In the data rows, 128 means zero.
Some points, each followed by its number:
[118 149 116 128  92 184 127 117 162 108 186 218 143 105 188 158 130 114
 156 116 170 114 163  71 108  78 145 139 149 147 182 153 147 136 123  97
 129 129 102 114 156 109 123 170 144 210 145  58 136  76 126 155 196 123
 153 153 160 105  69 132 172 186 104 105 135 190 178  94 184  52 172  86
 105 142  60 204 115 134 165 111 101 137 108 113] 0
[138  81 121 146 137 135 123 106 103 173 111  67  87 187 118 121 178 126
  99 132  97 139 115 127 145 131 106 122 161 118  69 131  94 149 121 115
 127 142 155 135 142 172 124  99 146 111 164 159 103 191  81 152 134 123
 117 149 113  98 137  84 130 145 137 153  98 107 112  86 116 110 136  94
 129 109 118 136 127 127 126 183 150 147 155 155] 1
[149 125  97 140 157 140 123 113 127 154 123  93 116 138 122  96 151 132
 123 110  89 167  94 152 154 136 102 112 141 113 101 111 109 161 141 169
 126 134 132 137 133 106 147 129  73  96 139 138 123 150  77 134 133 130
 141 154 149 154 168  93  91 102 135 144 130 109  69 114 116 175 132 120
 154 134 135 141 111 109 114 180 147 170 120 131] 2
[123 118 117 182 141 102 121 148  87 136  63 111 157 117 151 174 180 178
 131 107  86  62 151 170 166 139 103  95 188 108 122 103 112 121 169  68
 126 203 109 116 164 232 111  77 204  89 192 174  54 161 176 154  78 140
  41 113  63  67 135 146 145 165 130 121  96 112 172 124 148  81  93 108
  66 110  78  85 126 179 151 120 120  96 159 148] 3
[ 87  65 101 123 121 129 160 125 141 127 127 131 110 136 109 181  82 108
 132 161 151  88 127 139 106 142 156  80 113 129 176 157 184 136  37 167
 130  73 110 202 107 147 150 117 157 103  74  69 143 135 183 149 151 146
 125 149 113 158 101 172 138 128 112  89 125 108 142 207  73  75 123 168
 134  96 152 116  71 147 177  82 124  79  96 128] 4
[152 160 135 117 114 119 117 139 129 135 134 135 135 131 129 104 141 146
 117 145 112 123 123 129 152 113 138 133  94 117 128 126 113 120 155 107
 126 129 110 100 116 106 140 151 115 113 118 139 142 126 123 115 106  98
 136 137 136 117 160 122 123 114 135 169 129 155 103 133 149 131 124 131
 150 153 116 120 129 129 125 139 135 142 114 112] 5
[111  73 110 107 183  81 123 158  84 124  60 154 116 127 111 130 110 159
 129  30  99  83 123 185 131 129  94  83 119 148 157 131 166 109 169 141
 142 174 195  88 130  98 151 103 158 182  73 111  94  72 148 138  67 182
  74  97   6 154 159 160 155 107 192 125 183 111 192  96 105 150  90 137
 124 170  94  80 139 156 133  69 131 154 133  98] 6
[ 94 170 137 117 146 142 117 122 152  94 141 159 107 147 121 111 119 141
 137 138 105 139 128 127 137 136 138 119 141  99 108 101 133 166 122 127
 130 113 113 140 131 103 115 122  89 123 151 143 119 130  99 129 143 170
 153 178 157 139 149  96 102 103  83 119 180 103 139  95 158 147 143 106
 130 135 134 142 116 111 111 123 129 129 107 142] 7
[101 175 174 144 163 134  95 111 119 157 128 132 124 194 114 135 159 125
  93 120 103 154 175 144 118 130 103 163 146 118  79 112 101 145 144 113
 162 146 107  93 135 142  92  80 142 141 162 185 120 156 103 175 116 139
  82 135 124 108 137 130 122 133 129 141 146 127 147  87 137 127 125  91
 123 129 100 136  95 118 102 166 136 129 134 139] 8
[150 109 118 173 111 125 123 145 154 118 135  72 110 102 149 137 103 123
 162 141 174 127 101 127 105 162 162 139 132 173 131 110 141  91 109 110
  95  96 123 166 129 149 141 122 114  94 131 108 142 135 177 112 110 132
 108 133 144 131 121 132 112 157 112 116 116 111 100 215 107 114 125 161
  95 122 180  97 150 129 127 116 103  73 136 120] 9
[133 147 149  99 147 144 118 120 115 130 128 163 132 129 117 150  85 132
 115 114 113 137 125 102 120 125  71 135 113 129 164 139 122 141 120 143
 134 124 151 104 172  88 121  97 147 179 123 156 128 117 113 135 130 156
 142 114  97 127 142 107 152 149 133 119 171 119 146 104 119 186 102 136
 115 152 116  93 104 133 110 110 138 146 145 142] 10
[ 97 158 215 138 172 141 109  86 106 138 114 124  94 224 134  73 178 180
  68 145  88 160 190 133  96 148 133 151 162 106  38 122 119 197 145 117
 197 120  51 105 111 162  90  99 115  96 157 193  97 220  90 187  99 161
  94 157 147  87 100  58  96  94 124 158 141 116 138  77 186 112 136 111
 137 120  95 142  67  86 173 219 147 126 123 122] 11
New points follow, each followed by the numbers of its three nearest points above by angle, seen from the average point of the numbered points, nearest first.
[133 151 134 117 121 129 123 145 112 119 136 149 151 127 137 130 140 118
 132 132 106 143 153 117 109 103 122 140 134 125 118 146 137 130 126 146
 143 133 156 111 140  94 118 131 114 147 152 133 120 124 107 138 120 126
 135 128 137 120 126 113 137 132 140 138 142 159 153  92 148 115 146 100
 149 124 119 161 119 113 111 145 123 143 136 132] 0 5 10
[147 140 121  92 140 137 116 167  81 124 154 167 166 111 154 148 149 103
 162 131 114 143 133 117 126  98 132 153 163 129 118 160 142 154 154 156
 113 145 171 106 146 104 122 133 116 165 158 140 123 107  94 127 153 108
 155 125 148 124 116 104 145 140 128 158 113 156 153  82 144 133 148  81
 145 112 144 178 151  96  90 151 115 160 129 120] 0 5 10
[112  96  96  61  97  79 135 228 142  51  95 204 121  88 140  84 142 166
 113 182 141  80 117 111 194  88 105 187  50 118 192 172 193  91 125 103
 142 147 159  82 125  93 151 219 174 110 147 131 184 116 161  60  92 106
 179  96 109  66 144 131 142 116 155 142 103 127 129 175 169  88 113 122
 105 152 157 113 179 160  96  66 113 158 100 169] 5 6 0
[121 111 116 121 143  97 137 136 107 130 109 142 128 142 135 126 128 141
 129  92 109 116 128 136 119 124 110 116 113 127 146 129 138 102 141 139
 163 147 145 109 126 107 142 112 140 145 121 117 119 130 122 144  87 160
 124 124  91 127 148 150 154 136 157 127 155 140 146 110 129 144 114 119
 125 159 103 130 125 150 129 101 122 132 130 125] 6 10 5
[130 156 161 143 127 124 126 104 128 143 145 120 134 145 115 128 133 129
 117 133 121 148 149 130 116 128 111 137 123 122 100 125 105 142 140 116
 140 117 128 112 103 119 113 124 133 141 145 154 119 138 131 137 107 130
 124 145 127 120 140 135 128 137 127 135 147 130 121 109 138 127 141 125
 138 127 113 131 113 132 119 137 132 126 124 140] 8 5 11
[101 108 225 108 108 133 189  75  96 224 163 118 119 208  85 210  48  76
  85 101 165 103 129 143 102 197 122 117 110  95 125  94  79 194  72 212
 198  24  86 175 121 115  77  69 172 105   0 102 122  85 198 146 236 152
  79 128  61 177 108 197 116 102 131  41 159  74 164 180  20 142  91 212
 106 126 144  48  51 133 181 179 106  71  96  81] 4 9 10
[120 115 115 123 123 139 154 111 153  99 134 107  93 150 113 144 139 157
 127 164 109 123 155  86 119 154 132  63 176 117 120 118 134 177  67 102
 112 105 149 192 152 165 118 123 142 144 156 131 113 160 110 151 151 149
 114 161 155 121  96 121 140 133  84 123 102  89 148 102 164  86 128 102
 134  84 145 175 137 138 164 131 153 110 137 156] 4 1 7
[ 46 152 175 114 173 143 145  89 177 132  96 105  74 132 113 146  53 154
 121  81  95 100 199 137  62 205 116  32 165 165 166  90 180 150  17 237
 193 104  91 181 149 162 102  33 126 164  55  51 117 110 149 239 136 196
 143 138  77 186 126 177 124 109 121  94 164  79 255  90  60 183 147 192
  95 123  46 115  84 143 176 145 145  96 156  37] 4 6 10
[ 97 112 115 138 188  62 115 164  78 107  74 149 130 135 114 141 107 150
 119  52 125  87 138 184 104 125  89 106 121 122 134 142 163  91 162 168
 172 170 153  91 105 108 152 106 116 141  83 105 117 114 151 148  63 175
  94 103  42 127 162 172 147 101 179 108 177 125 168 111 127 174  98 143
 122 150  78  99 118 155 100  77 113 158 127  88] 6 10 3
[136 148 124  94 125 160 157  75 134 119 141 117 154  76  54 134 113 150
  87 118 111 201 115 123 112 144  67  42  81 109 175 198 129 105  91 178
 111  85 103 152 138 129 108 119 157 119  82 134 141 123 124 148 107 131
 118  86 148 183 126 168 132  93 129 115  96 175  73 152  74 146 107 177
 122 107 123 110  90 144 161 124 175 109 130 122] 4 10 9
[145 153 109 108 162 147 128 128 158  97  82 137 143  68 136 109 150 181
 137 135  84 137  95 172 171 182 104 106 159  86 131  66  82 216 142 136
  87 154 137 147 159 153 127 140 113  65 157 197  88 130  76 121 186 166
 122 140 177 179 161  57 101  75  89 130 142  61 111  73 129 165  90 112
 142 130 168  97 128 115 139 182 159 180 118 135] 2 7 1
[ 95 127 145 131 134 114 126 142 108 120 119 112 136 149 101 100 111  97
 156 155 114 106 111 121 143 100 146 160 112 114 117 125 134  75 146 107
 149 153 106 128 105 140 107 102 118 111 143 132 125 129 133 120 107 119
 114  92 125 116 114 138 103 126 139 143  92 122 134 163 120 168 102 161
 107 113 141 110 116 125  97 108  79  86 112 128] 9 5 4
[177  57  51 130  62 108 131 176  84 173 156  43 164  84 202 109 191  78
 101 120 158  82 139  86 124 152 148  73 117 151 122 193 180  89 137 179
 118 172 183 151 131 119 222 155 121 145 165  89 124 236 105  80  66  45
 150 130 135  87 115 130 171 176 184 109 101 239  70  56 222   5 171 107
 192 128  73 188 136 131 119  86 121 134 185 228] 0 1 5
[120 141 111 121 124 147 115 104 149 129 127 127 139 100  94 143 119 131
 127 119 128 144 117 129 133 127 108  99 113 126 160 138 132 101 118 153
 113 131 124 120 126 128 115 125 139 129  94 130 152 114 138 121 128 121
 132 113 125 156 124 151 131 122 121 118 135 135 107 140  92 138 133 136
 125 114 125 111 134 138 126 111 149 140 127 118] 4 9 10
